In the data rows, the value 128 means zero.
Here are some points:
[115 112  68 110 102 118 122 116 142 156 124 136 140 202 184 140 223 195 198 161 158 168 188 160 158 180 161 180 161 164 168 145]
[ 97 112  94  92 111 146 115 108 152 133 132 127 148 127 158 114 116 121 131 140 128 125 120 137 134 130 123 119 131 122 125 104]
[ 94 187 155 172 155 165 151 159 156 160 128 145 117 133 117 160 187 139 185 139 174 148 146 146 165 143 174 160 148 151 156 147]
[123 113 103 144 122 119 103 103  94 139 134 154 118 132 117 136 140 122 131 133 156 144 106 134 123 127 118 147 124 131 122 113]
[117  87  89  92 127 120 130 137 134 126 117 130 114 104 115 117 106 102 102 122  84 107  98 101  99 101 111 103  96 102  92 102]
[159 106 127 135 198 178 169 180 149 154 157 166 145 153 141 139 124 131 144 147 137 129 173 187 164 181 193 177 175 180 194 169]
[172 128 118 115 106  90  77  86  80  89  76  74  74  68  69  77  79  69  73  68  64  65  64  86  89  91  80  85  84  85  82  80]
[ 65 107 151 126 121 111 153 143 143 130 129 123 130 114 143 122 116 123 125 133 111 109 105 126 113 173 160 169 169 171 143 149]
[ 93  79  78  67  63  56  50  52 100  90 107 129 104 137 125 136 116 111 105 108 123 107 113 113 105 149 167 146 154 137 115 148]
[174 148 145 151 132 142 138 135 119 113 108 116  97  88 106  95 105  97  96  97  81  85  91  95  90  86  90  81  86  87  83  83]
[155 118 115  92 100  93  94  81 154 124 125 140 111 172 187 180 165 178 161 187 132 168 195 143 163 166 161 188 170 167 154 179]
[162 159 142 147 129 137 142 152 126 134 128 135 137 135 136 107 124 112 117 117 111 134 138 158 141 142 146 138 126 159 143 142]
[169 178 143 132 115 126 134 125 124 108 110 116 113 103 104 121 118 104 111 103  97  94  91  95  92 101  92  87  87  94  89  92]
[113 148 123 111 137 141 123 119 110 123 115 109 126 120 100 126 131 125 111 126 107 127 128 133 130 127 149 131 123 131 126 140]
[228 211 179 190 194 199 164 167 168 157 132 160 145 144 130 171 147 145 163 190 177 139 158 161 170 154 121 145 152 145 160 124]
[ 96 157 127 121  96 136 115 186 153 180 171 170 176 138 140 133 155 118 128 144 153 163 147 134 151 156 134 126 121 127 131 118]
[181 190 171 131 138 122 115 124 130 114 104 112 120 103 122 117 105 156 144 201 169 192 202 219 211 189 198 188 185 187 170 216]
[127 110 109  87  70  99 100  94  81  73  82  81  94  79  88 120 117 112 115 113 103 102  97 101  99 100  98 108 102  90  94  90]
[133  90  94  72  69  62  67  63  60  58  55 140 135 124 106 146 110 122 103 105 105 111 116 103 111  95 101 104 110 104 101  91]
[146 145 120 106  97 107 145 157 126 108 122 115 121 128 118 142 128 118 122 124 119 103 114 111  99 106 102 103 105 105  97  96]
[173 132 113 113 115  93  98 162 170 135 148 133 194 177 177 144 156 145 180 157 144 156 151 148 167 181 162 129 160 143 132 158]
[102 166 159 165 149 146 161 130 180 186 180 171 184 175 164 189 152 160 152 174 156 152 130 179 153 148 130 159 154 162 151 176]
[100  84  81  75  71  64 150 188 171 127 191 144 160 166 135 118 132 141 145 145 135 152 138 127 126 124 140 119 115 130 122 107]
[ 33 172 158 114 126 127 160 105 121 136 160 149 147 128 135 118 117 132 138 105 121 107 123 120 116 106 119 109 109 110  95 103]
[223 187 166 143 164 167 163 110 132 115 147 125 129 132 115 133 123 124 110 153 136 112 112 116 118 105 107 106 110 102 116 112]
[ 92 133  96 113 104  92 101 104  88 108 106 109  94 100 100  84  98  89 101 113 119 111 103  99  98  99  96  88  93 101 107 118]
[ 96  67 201 245 193 239 191 196 184 196 169 169 174 175 184 205 174 222 175 144 174 153 158 163 121 144 156 128 159 147 132 161]
[ 84  53 103  84  75  69 132 113 117 160 141 126 128 118 121 125 113 108 129 121  90 111 106 111 107 117 101 111 139 119 120 134]
[118  75  86 122 125 108 128 120 108 100  92 102 112 100  86  90 102 102  89  98 106  91  98  90  90  85  87  87  88  88  99 120]
[124 122 101 106  93  87 108 107  92 128 182 176 189 145 156 163 161 189 179 160 138 156 144 145 171 159 133 147 162 154 159 143]
[146 170 152 125 154 129 129 116 110 112 121 121 120 104 118 107 122 160 152 151 157 162 127 164 150 130 127 148 124 128 143 134]
[109 147 141 129 114 124 107 136 145 105 124 141 123 131 131 128 136 105  97 109 126 113 116 108 117 108 114 104  97 103 106 105]
[119 111  89 110 130 113 113 113  96 127 101  88  93  89  94  87  88  87  77  82  86  78  82  80  80  76  82  74  77  74  74  78]
[ 78  99  96 112 101 101 125 124 120 113 111 105  97 188 158 192 167 165 183 165 171 182 149 150 141 160 176 189 142 173 150 150]
[144 152 165 167 178 146 164 179 143 165 169 136 137 151 171 141 135 135 160 132 198 197 218 194 206 183 223 185 218 194 178 187]
[ 92 123 116 120 169 159 168 165 137 135 139 147 167 148 135 133 135 108 146 115 126 130 102 145 140 145 134 149 128 127 150 131]
[138 129 164 133 151 121 114 116  98 122 102 111 119 131 146 149 140 140 146 125 140 127 122 117 115 128 136 125 112 115 121 123]
[ 58  98 140 120 143 133 127 113 117  99 114 104 111  92  89 106  95 105 105  83 100  93  93  92  92  86  91  94  92  97  97 100]
[123 142 124 147 110 133 106 102 111 152 122 139 126 135 130 141 138 129 113 113 135 117 122 155 166 159 156 156 157 176 160 135]
[118 130 132 119 122 110 115 108 130 108  86  94  86 167 170 153 181 144 182 152 178 168 148 162 149 138 134 159 157 138 164 137]
[149 162 131  99 105 103 104  93  90  92  81  99  82  81  75  83  81  76  83  81  74  72  84 117 122 112 110 123 105 110 104 107]
[153  96 165 137 188 172 133 135 126 131 138 120 123 127 136 121 129 120 110 127 118 100 117 119 116 118 120 102 108 101 112 105]
[139  89 113  93  89 160 142 140 165 156 138 155 145 161 125 162 170 122 150 161 166 126 126 148 117 136 137 118 145 133 126 141]
[ 79  86 101 104  96 113 255 171 205 173 168 169 180 127 194 175 197 131 173 193 194 182 156 169 175 145 178 139 150 171 168 186]
[123 146 128 166 129 156 143 136 121 143 120 119 114 117 135 114 129  97 113 114 120 112 127 118 138 117 110 120 126 120 120 134]
[193 190 179 150 154 138 134 165 152 131 140 134 142 114 125 119 120 115 130 109 112 104 134 119 141 121 124 123 134 124 133 126]
[171 130 168 129 135 117 153 168 136 129 144 134 131 108 124 124 142 115 119 142 125 134 104 102 109 109 104 105 106 110 104 103]
[126  86 143 120 105  93 116 139 147 116 133 126 113 112 119  94 110  85 112  98 101 104 106 128 127 109 119 116 119 122 110 109]
[176 138 118 111 105 107 108 106 156 157 131 140 129 118  99 130 123 115 131 123 112  97 108 114 110 111 107 103 143 143 132 132]
[129 137 102  96  86  90  80  73  60 162 174 166 174 205 182 159 137 152 165 156 128 149 132 141 143 147 139 136 137 142 128 140]
[ 55 143 128 121 102  97 129 157 122 122 134 145 140 123 128 111 123 117 112 107 117 122 115 111 115  96 110 107 106 113 100 103]
[ 75  79 102 116 110 114  97  91  90  80  86 108  94  91  91 105  96  90  81  98  88  87  81  79  81  88  83  75  83  83 110 115]
[173 133 117 112 126 132 117 127 127 116 119 129 117 101 110 125 110  96  95  91 104  89  95  92  93  86  84 144 152 125 126 147]
[100 111 114 110  99  94  90  87  94  88 118 117 113 125 106 118 107 121 108 120  99 105 108  96  96 104  99  98  87 100 104 100]
[158 146 134 130 149 116 101 106 101 111  87  97  95  94  94 100  93  76  86  87  86  81  85  80  77  76  78  73  73  99  96  95]
[ 88  97  92  99 109  94 142 162 159 173 148 130 150 136 127 133 165 133 128 148 112 139 120 126 124 126 128 128 135 124 126 129]
[104 149 108 100 101  96  92  82 162 151 128 165 137 146 166 157 147 154 133 137 133 122 139 135 130 130 119 123 119 131 112 136]
[137  85  93  93 101 118 110 104 154 133 157 142 163 128 139 130 115 120 133 122 119 120 111 115 120 109 105 109 112 110 106 112]
[147 127 176 146 163 135 130 134 106 136 124 111 105 128 105 104 109 103  99  95 101 106 105  96  89 144 138 171 132 164 142 139]
[206 158 160 151 130 151 149 132 131 120 104 134 109 130 119 124 127 100  99 124 174 184 141 134 158 130 174 155 157 175 167 164]
[199 132 208 171 154 177 164 144 144 149 118 125 128 127 118 125 110 137 147 103 141 137 155 150 173 162 166 133 143 151 135 150]
[ 90 129 101  84  94  87  69  79  67  73  67  65  60  61  61  62  57  55  53  53  50  94  99 100  92  98  90  86  92  93  96  88]
[ 65  49  88 103 119 134 126 105  93 104  91 115  92  91  92  95  98  83  90  80  79  78  78 106 103 107 107 122 105 104 114 105]
[118 130  94  78  78  76  83  72  75 140 140 177 134 148 168 175 153 143 154 166 163 135 150 134 133 129 144 124 123 125 130  92]
[ 95 139 150 146 111 138 139 154 171 144 149 156 141 180 147 111 142 132 152 133 154 132 134 133 118 131 122 115 120 117 119 119]
[113  94 121  94 195 150 136 166 146 140 136 126 132 156 147 139 113 116 125 131 123 119 123 119 117 130 116 118 118 118 105 105]
[149 102  83  87 103  95  99 100 106 112 135 104 136 123 105 106 116 111 105 103 116  97  99 109  95  95  93  95  83  92  84  92]
[183 191 194 162 169 150 149 139 128 125 134 132 124 129 108 120 127  95 109 101 111 115 104  99 112 108  95  99  92 100  95  96]
[100  62 166 152 158 122 140 139 132 115 107 119 113 110 113 101  86 117  93  89  97  98  90  90  98 161 162 143 164 130 141 160]
[143 136 150 179 142 142 190 109 129 111 131 126 210 187 146 212 197 198 181 192 191 190 195 164 184 188 139 190 163 141 170 173]
[138 110 112  95  87  83  83 114 106  87 101  96  84  78  85  89 108 145 151 115 129 137 113 118 111 114 114 111 125 124 125 128]
[ 89  76  55  64 126 124 154 145 142 135 139 148 125 116 124 110 122 125 120 126 120 110 128 113 125 117 105  91 113 110 111 101]
[130 129  76 120 112  90 186 166 153 144 186 180 179 156 150 167 153 143 144 149 159 149 125 161 129 170 134 152 154 129 139 135]
[146 114 214 200 155 178 132 145 153 136 136 140 139 146 131 147 126 138 111  99 121 122 127 134 129 114 125 136 122 133 120 113]
[123 220 175 168 182 140 145 146 124 127 115 105 119 127 124 122 127  92 112 104 130 130 124 126 109 121 112 108 122 122 123 110]
[112 104 105  96 101 128 126 102  98  99 171 192 168 164 172 187 171 165 154 143 175 164 179 185 157 156 179 174 163 184 160 161]
[ 69  89 153 166 152 174 166 149 134 138 166 129 127 138 109 120 103 121 132 105 159 150 127 150 149 128 139 139 143 137 126 130]
[110 110 130  90 118 103 106 104 126 145  91 138 125 128 113 111 110 110 100 101 108 106  98 109 109 101  96  94  97 102  96  99]
[145 117 238 219 192 198 255 164 171 165 129 189 230 213 193 204 174 176 182 198 177 169 149 192 212 174 178 192 155 166 175 161]
[ 58  87 116 118 127 110 109  97  98  93  85 127 140 124 136 128 126 145 128 132 113 117 119 112 117 112 122 181 192 172 163 187]
24 more points follow, each with its number after it:
[178 142 128 115 119 115 111 125  93  90 100  76  78  99 103  97  95  91  89  87  98 167 140 152 133 156 130 140 134 143 143 125] 0
[237 251 167 210 170 171 156 144 138 172 166 148 151 131 148 165 126 134 139 174 123 138 131 149 118 124 133 128 132 144 121 129] 1
[183 146 148 112 127 107 105 111  97  97 194 173 204 181 158 168 139 177 179 179 168 170 167 162 157 148 173 152 168 176 156 146] 2
[ 91  81 140 132 131 151 138 107 116 103 136 154 120  99 139 110 112 124 132 116 131 109 122 119 113 118 133 118 101 113 117 114] 3
[118 114 148 151 150 155 156 152 137 149 142 129 120 119 111 131 131 135 105 128 115 104 109 116 110 171 152 158 160 138 166 160] 4
[156 145 151 130 163 105  88 198 203 211 162 186 207 147 147 147 184 168 134 154 174 136 188 147 140 145 141 144 147 135 163 131] 5
[118 113  76 104 114 114 105 107 103  94  92 102 107  94  91  83  96  96  93  89 232 167 219 225 216 175 185 178 243 221 231 217] 6
[128  74  80  80  76 105 100  99  94  96  98 106  95 106  89  90 121 112 107 105 117 106 106 107 106 100 103 100 103  94  89  89] 7
[127 115  98  97  95  84 113 119 105 116 109 102 107  98 109  99  94 104  90  96  81  90  84  88  90  78  80  72  80 104  95 121] 8
[  1  26  51  95 113 147 145 117 108 120 124 119 111 101 124 109  85 114 110 122 119 117 113 110 118 109 114 105 116 112 100 101] 9
[ 61  88 164 143 113 160 147 158 172 129 180 137 137 152 157 168 124 119 119 136 127 121 128 127 121 137 122 129 107 124 130 127] 10
[210 178 152 127 131 127 124 102 121 108  87 104 100  94  96 105  93  88 104 104  82  81  82  80  85  80  83  81  79  94 170 143] 11
[140 116 128 129 126 115 112  89  97  95  90  90 108  99  90 101  93  91  95  86  86  89 128 123 113 119 128 107 112 110 101 116] 12
[159 108 104 104  93  85  81 112 100 106  94 104  99  96 105 100  93  82  83  90  98 102  89  91  82 110 115  99  99 100 107 103] 13
[ 69  85 110  97 177 175 146 143 175 158 152 168 176 173 160 141 146 140 155 128 127 135 152 132 133 142 119 133 127 129 124 140] 14
[ 74  59 114 115 108  95 148 159 131 115 121 120 111 117 104 114 106 124 106 114 120 112 107 104  99 108 105 102 109 101 102 111] 15
[ 63  86  65  84  75  71  66  59  53  51  49  47  45  43  42  41  52  49  49  48  45  99  96 104 100 100  95  90  92  89  99  93] 16
[132 145 142 179 162 155 142 119 129 133 122 125 146 178 173 182 160 151 186 167 153 194 169 147 162 176 156 171 148 145 167 165] 17
[102 234 185 167 187 193 195 160 169 161 120 151 149 153 155 118 197 211 170 178 171 174 177 154 166 166 178 163 154 152 175 147] 18
[130  89 115 127 152 138 114 123 122 110 112 102 108 104  82 103  94 100  93  81 131 121 125 116 113 126 122 112 116 113 114 123] 19
[197 215 162 153 170 161 130 150 102 127 143 112 127 135 123 132 142 118 119 113 130  99 120 118 107 102 113 114 105 102  99 112] 20
[157 118 116 114  98 136 107 178 167 192 179 175 162 187 124 152 152 152 176 138 155 148 171 156 141 168 137 148 164 160 162 141] 21
[ 46 156 138 109 120 128 124 116 131 116 116 124 121 161 129 142 124 138 120 138 129 116 119 117 115 121 109 115 121 105 111 119] 22
[158 163 142 120 168 178 165 132 150 158 135 170 161 156 135 160 170 154 144 154 157 126 156 134 132 122 128 135 129 127 116 133] 23
Which of these numbered points is nearest to each point below, ignoring the 3 directions in which the first points spread most? Its number follows each.
[148 121 109 100 102  95  81  94  85  74  81  92  78  81  72  98  91  90  95  95 102  90  89  83  87 210 186 197 210 215 228 195] > 4
[198 187 146 125 121 119 109 115 111  95 101  98  96 147 157 156 156 147 140 148 171 142 126 130 130 149 122 118 134 123 122 135] > 20
[153 170 161 159 145 144 123 130 131 125 120 125 126 114 111 147  92 136 108 104 181 169 204 177 183 168 147 172 184 176 192 151] > 19
[121 149 114 141 139 104 116 101 108  93  93  85  91  90  84  95 144 170 147 150 126 195 221 226 178 187 219 211 185 211 192 164] > 16
[ 88 109 116 131 143 145 144 152 132 142 128 143 156 139 149 140 127 160 111 126 124 133 140 135 125 138 145 129 143 111 123 132] > 12
[146 131  86 114 114 101  97  84  88  91  77  93  96  78  74  97  98  95  97  94 102 110 102 106 118 102  98 106  99 104 155 171] > 8
[201 146  96 102 161 152 145 122 159 144 151 142 130 137 128 135 142 139 140 124 126 131 122 110 117 112 120 115 162 160 154 163] > 11
[ 40  26  97 103 151 136 143 129 133 103 118 116 114  99 122 115  86 120 108 111  91 108 105 125 118 116 105 112 112 110 125 107] > 9
[ 56 183 157 140 147 113 134 124 120 112 132 144 135 148 145 143 138 139 151 132 140 143 117 125 120 123 116 130 124 130 112 139] > 22
[ 85 137 136 205 198 207 210 168 171 165 178 121 208 243 255 198 241 227 255 236 210 231 191 213 223 233 188 224 214 234 212 225] > 17
[173 151  93 112 154 152 141 138 127 130 115 134 116  97 107 114 107 107 117 108 115  97  97 101  89  97  93  96  90  88  89  92] > 23
[ 79  64 149 135 149 151 149 132 161 139 115 138 131 131 132 130 127 111 111 129 113 104 117 103 109 160 153 151 158 129 137 170] > 4
[214 211 148 164 145 168 135 143 128 125 114 105 141 149 137 151 184 138 156 127 140 144 148 162 134 133 128 145 144 128 144 131] > 20
[186 188 215 202 205 191 150 180 181 134 183 203 193 178 159 185 161 134 179 157 153 165 163 163 149 148 138 136 146 129 133 131] > 2
[130 123 189 166 112 137 111 119 134 145 194 145 170 141 177 146 145 163 176 159 139 128 133 130 119 118 136 123 110 139 135 123] > 2
[110  94 212 161 173 153 129 126 219 144 213 161 152 183 171 225 190 192 203 165 190 183 178 145 194 164 177 147 202 154 157 154] > 10
[122 103  97  76  96  91  98 105 107 110  93  93  96  91 100  96  94  95  97 102  94  92  89  87  85  88 175 160 185 158 165 161] > 4
[143 128 141 119 115 100  98 168 150 154 154 169 120 162 144 138 152 166 176 136 146 156 138 129 126 134 125 125 120 138 126 118] > 21
[142 117  95  90  89  88  73 108  99 199 241 213 222 218 182 222 184 178 190 195 237 226 202 188 194 192 183 164 153 149 201 203] > 2
[128 147 118 129 126 128 174 127 134 124 123 108  99 119 106 113 119 130 118  95  96 120 109 108 115 109 102 102 107 107 108 111] > 8
[153  95 101 115 109 109  98  92  89  80  91  80 102  82  96  97  81  85  84  85 120 116 142  98 116 112 108 126 134 126 107 118] > 19
[139  96 186 182 175 172 152 106 172 141 159 145 151 148 134 125 145 129 127 155 182 168 168 191 182 165 143 181 164 129 145 142] > 19
[160 127 116 124 101 102  90  88  77  79  74  87  94  84  95  95  88  80  79  80 152 182 173 181 179 196 194 187 153 156 180 169] > 16
[ 96 201 188 148 146 153 152 141 145 136 141 114 103 119 147 121 129 117 130 118 112 125 107 136 109 124 100 116 112 107 108 117] > 22
[191 133 150 131 125 127 107 105  99 112  97  90  96  96  91  90  88  75  85  83  78 180 186 174 144 158 163 169 175 165 187 154] > 0
[108 112  94  84 173 178 142 156 169 142 125 156 154 170 130 145 171 166 136 129 130 128 138 135 133 149 149 143 143 130 137 124] > 14
[118 124 110 125 126 132 118 103 126 127 146 132 134 118 106  92 116 112 103 101 105  97 125 121 126 107 102 131 129 137 136 122] > 12
[ 93  76  70  64  89 109  96 115 116 104 128 111 103 127 117 132 132 107 131 133 118 109 111 111 108 111 104 102 105 105 115 107] > 7
[149 146  93 100  91  94  86 119 115 123 124 115 102 111 115 103  99 150 152 169 146 203 192 200 167 206 178 182 174 182 203 196] > 0
[ 79 182 125 105 107  90  89  83  79  72  72  70  66  64  67  68  62  81  76  79  78  69  69  68  67  65  63  62  99 103 109  98] > 22
[164 131 105 107 107 123 112 123  94  95  95  97 104  74  81 131 133 130 137 129 125 122 122 123 108 109 111 102 110 110 108 117] > 7
[ 84 133 129 149 111 122 118 103  98 109 113 112 110 113  85 106  96  95  99  88  85  81  89  89  83 108 101 106 106 106  97 101] > 12
[159 161 135 121 105 106 109  94  90 115 131 164 165 148 158 143 156 141 155 152 140 129 135 157 144 117 131 141 131 125 131 133] > 20
[181 210 167 119 121 139 109 149 157 161 147 164 140 137 141 133 137 114 132 128 147 122 125 129 123 119 108 137 110 125 114 112] > 20
[ 69 158 147 124 121 115  96 104 115 107 116 123 107  88 116 115 115 119 123 123 123 115 113 111 103 103  99  95 101 102 100 101] > 22
Here are 24 other points, each followed by its number:
[ 86  85  81 146 118 122 119 115  94 102  97  91  92  95  91  82  84  94  82  77  80  81  78  79  75  78  73  71  71  71  69  70] 0
[ 98  89 128 139 118 167 184 191 184 183 179 216 198 179 133 154 165 182 137 165 144 168 149 157 145 145 164 136 148 126 144 134] 1
[ 93 117  93  84  80 115  95 111 112 131 124 139 142 125 140 121 113 115 115 111 109  96 114 106 106 119 115 134 128 123 148 155] 2
[ 99  75  93  93  93  81 100  96  97  95  92  93 105 120 115 109 102 104 119 119 129 123 102 101 103 133 146 151 131 162 147 147] 3
[111  81 101 124  98 142 151 139 134 122 135 113 121 114  98 159 196 213 175 175 202 202 206 220 156 177 181 184 187 184 181 201] 4
[143 152 138 120 110 157 134 124 116 145 132 113 141 114 121 144 129 119 115 114 126  99 109 134 138 145 130 122 137 123 120 132] 5
[144 168 135 128 113 147 127 100 105 117  97  95 108  89 103  78  96  95  86  85  93  85  82 101  95 107 104 100  97  98 102 101] 6
[200 205 150 157 162 122 138 144 128 141 138 112  95 108 102 118 122  96 104 123 127 122 133 128 121 119 123 109 114 131 120 109] 7
[191 165 117 129 146 123 127 129 114 102 119 137 111 153 131 138 124 111 125 135 116 130 123 115 120 111 125 128 116 115  99 131] 8
[105 116  72 170 147 129 146 122 141 132 138 142 105 128 137 105 115  95 104 121 104 105 100 100 102 105  89 110  92  97  93  98] 9
[ 41 134 116 111 126 121 125 132 142 121 135 125 115 113 105 114 117 107 106 104 111 111 101 116  98 106 111  89  98 102  97 101] 10
[206 160 158 133 144 124 129 125 121 144 129 131 116 105  98 134 103 117  98 109 107 107 113  96 101 102 101  93 127 137 123 115] 11
[125 111 110 149 161 157 154 153 178 159 140 122 165 164 160 122 149 152 146 120 133 129 124 110 123 121 125 127 117 121 122 136] 12
[ 51 117  94  91  87  79  76 106  92  99  97 107  98 105 121 102  90  90  87  98  79  86  88  84  83  79  77  77  76  77  75  75] 13
[133 128 108 101 102  90  89  90  79  74  77  72 107  99  95 100  92  96  90  88 104 108 107 101 112  89  97  90  96  91  90  89] 14
[ 24 135 111 117 179 169 118 111 127 130 143 130 142 135 136 126 126 137 126 135 123 141 122 129 124 143 131 119 124 120 116 117] 15
[120 126 104 102  85  88  66  77 149 141 124 166 149 140 139 141 137 146 147 142 149 144 119 134 136 123 147 150 149 130 144 124] 16
[ 85 167 126 126 121 131 101 117 110 101  87 208 187 191 198 171 162 160 160 152 167 138 170 160 159 149 179 142 136 156 155 151] 17
[137 136 112 133 117 103  99  98  99 107  84  93 100  95 105  93  94  86  90  93  86  87  85  85  77  78  77  75  87  85  89  86] 18
[176 114 101  85  83  77  69  62 109  99  98  96  87  91  84  86  89  84  89  80  93  86  78  83  79 119 123 127 116 122 115 117] 19
[136 147 144 162 191 168 136 139 143 136 154 130 113 109 161 138 163 152 147 122 131 145 144 145 139 116 123 124 133 130 126 120] 20
[124 108 146 108 107 109  93  91  90 218 210 147 177 194 187 192 198 180 146 199 207 167 159 167 176 212 183 169 170 144 163 156] 21
[ 42 121 102 100  85 155 141 160 146 148 146 150 127 153 126 128 113 129 109 127 123 102 116 115 123 110 111 102 103 103 100 106] 22
[108  90  95 100  84  81 161 139 145 163 135 180 138 146 136 148 133 148 129 144 149 140 128 107 122 119 123 125 124 125 118 129] 23
Which of these numbered points is nearest to each point below, ignoring the 3 directions in which the first points spread most? Its number follows each.
[ 37  86 131 131 177 205 195 169 144 158 174 209 153 164 160 180 159 142 141 140 144 140 119 146 151 123 153 137 138 153 132 149] > 15
[175 114  98 102  90  81  82 103 106 102  98  93  95  78  83  88 132 160 157 135 140 186 140 158 133 152 143 138 150 142 134 147] > 4
[209 170 163 136 160 136 134 136 123 104 118 122  99 114 106  81  92 102 105  87  91  89 101  89 100  78  90  83  87  93  91  86] > 8
[142 139 177 145 127 146 145 102 120 125 133 116 127 115 113 123 106 136 162 145 148 141 140 131 122 138 215 187 185 217 203 176] > 3
[176 160 110 101 167 131 156 136 143 132 131 124 126 129 135 139 124 109  94 123  99 116 118 105 112 120 101 107 108 117 110 113] > 8
[178 125 153 103 119 117 123 135 116 105  97 101 130 130 112 117  98 122 106 107 107 113 102 118 100 105 104 111  95 103 114 102] > 14
[147 171 154 197 161 154 166 158 186 179 152 153 165 149 141 161 150 134 146 142 128 127 144 140 132 127 116 130 129 136 143 122] > 18
[176 202 220 212 151 180 127 222 245 221 158 192 190 203 221 195 161 209 211 201 196 178 179 174 180 172 174 189 185 194 163 172] > 16
[158 147 149 190 144 196 176 155 147 141 146 134 164 135 113 119 139 155 117 137 144 130 138 126 145 126 130 154 137 141 147 149] > 6
[204 200 154 138 128 117 123 136  97  99  95 102  95  90 104  82  99  87  88 163 153 138 126 160 143 130 146 135 123 134 137 131] > 7
[173 126 121 130 108 124 121 102 120  94 105 111 106  97  83  91  90  87  81  83  81  81  85 109 106 104 109 112 106 100  96 113] > 19
[ 67  52  34 127 138 108 117 105  93 107 119 102  99 164 160 168 159 148 158 161 155 181 167 147 146 154 156 142 141 143 144 147] > 0
[ 82  63  88 147 122 131 126 119 113 113 130 102 109 113 107  91 198 167 157 170 164 142 158 148 173 183 176 146 173 186 161 167] > 4
[151 175 102 140  99 111 105  97  80  88  75  85  84  73  92  90  84  89  87  89  72  78  83  73  78  71  73  73  72  80  78  78] > 18
[ 88 174 158 139 147 137 144 137 138 137 116 135 126 115 114 115 119 171 160 144 160 154 146 160 168 137 146 149 158 157 148 108] > 10
[108 102 101 112 109 133 130 129 222 219 174 208 175 179 183 198 216 193 170 205 161 177 169 159 185 158 154 159 166 143 142 139] > 16
[130  88 111 161 182 141 147 131 146 145 152 166 126 141 143 126 118 114 132 139 114 115 122 120 121 114 116 111 109 105 114 111] > 9
[114  82  90  91 163 167 175 136 147 157 142 120 163 129 153 153 131 162 121 127 137 144 117 128 131 141 129 144 127 139 125 134] > 12
[ 69  98 110  96 171 208 228 250 201 231 184 192 181 196 193 194 173 186 201 153 194 145 190 202 204 170 160 191 171 172 174 177] > 22
[110  85 166 141 147 129 129 116 102 100 107  93 116 116 118 114 114 114 102  92  85 101 105  98 154 155 175 171 149 152 175 167] > 3
[133 159 149 139 132 113 116  97 112 110 103 109 100  85 197 177 199 238 197 197 232 241 236 159 200 245 212 228 219 214 187 176] > 20
[127  88  95 170 131 161 159 135 108 121 122 144 121 125 111 126 117 112 131 126 138 130 126 124 115 106 115 111 117 114 104 104] > 0
[129 115 127  96  95  92  98 107  81  93  88  85  87  89  83  83  79  78  75  69  72 106  97 117 100  94  81  95  95 100 100  97] > 14
[239 206 239 165 167 165 160 127 136 149 163 139 156 115 153 144 118 132 127 148 124 121 136 130 133 146 116 128 119 137 130 124] > 11
[ 75  70  78 156 160 163 157 174 130 108 133 131 143 155 136 164 154 143 147 161 160 139 135 141 134 128 139 125 128 140 115 127] > 0
[ 62 141 117 109 118  89  95  90 165 150 160 153 149 157 143 145 141 139 163 136 140 142 160 147 162 135 155 155 132 160 159 143] > 10
[ 83 169 176 147 163 137 128 128 142 122 142 104 113 130 130 100 118 187 171 182 176 170 179 140 184 178 171 159 181 193 168 171] > 10
[104  95  87  85  99 120 106 130 113 111 105 136 126 124 118 132 115  90 102 116  92  95 109 106 111 109 104 106 143 149 139 137] > 2
[246 193 187 148 170 148 128 121 159 160 139 110 141 107 128 145 155 130 133 138 121 112 138 131 123 114 125 105 111 134 109 122] > 11
[191 197 122 124 128 122 114 104 118 102 105 101  89 106  94 106  94  84  92  79  88  93  91  85  81  77 136 132 144 139 129 129] > 19
[176 163 147 125 160 157 127 147 133 148 145 132 150 111 114 129 111 125 124 127 137 118 138 159 145 164 158 141 152 141 132 132] > 5
[ 30  11  29 118 143 127 122 137 114 113 106 104 100 115 126 118 102 107 129 114  99 109 104 110 115 118 104 102 105 108 106 101] > 0
[ 19  14 104  89 149 162 163 143 130 119 153 104 139 151 120 124 101 128 116 127 102 115 116 147 129 135 128 166 139 132 137 140] > 3
[116  88 154 122  99 120 115 114 102  92  91  92  94  81  79  80  90  77  83  80  85  74  77 108  96  94 106 105 100 105 101 116] > 3
[149 120  70  79 132 239 255 216 218 217 210 205 207 141 175 179 180 160 172 218 177 168 177 178 190 164 178 157 149 166 185 164] > 5
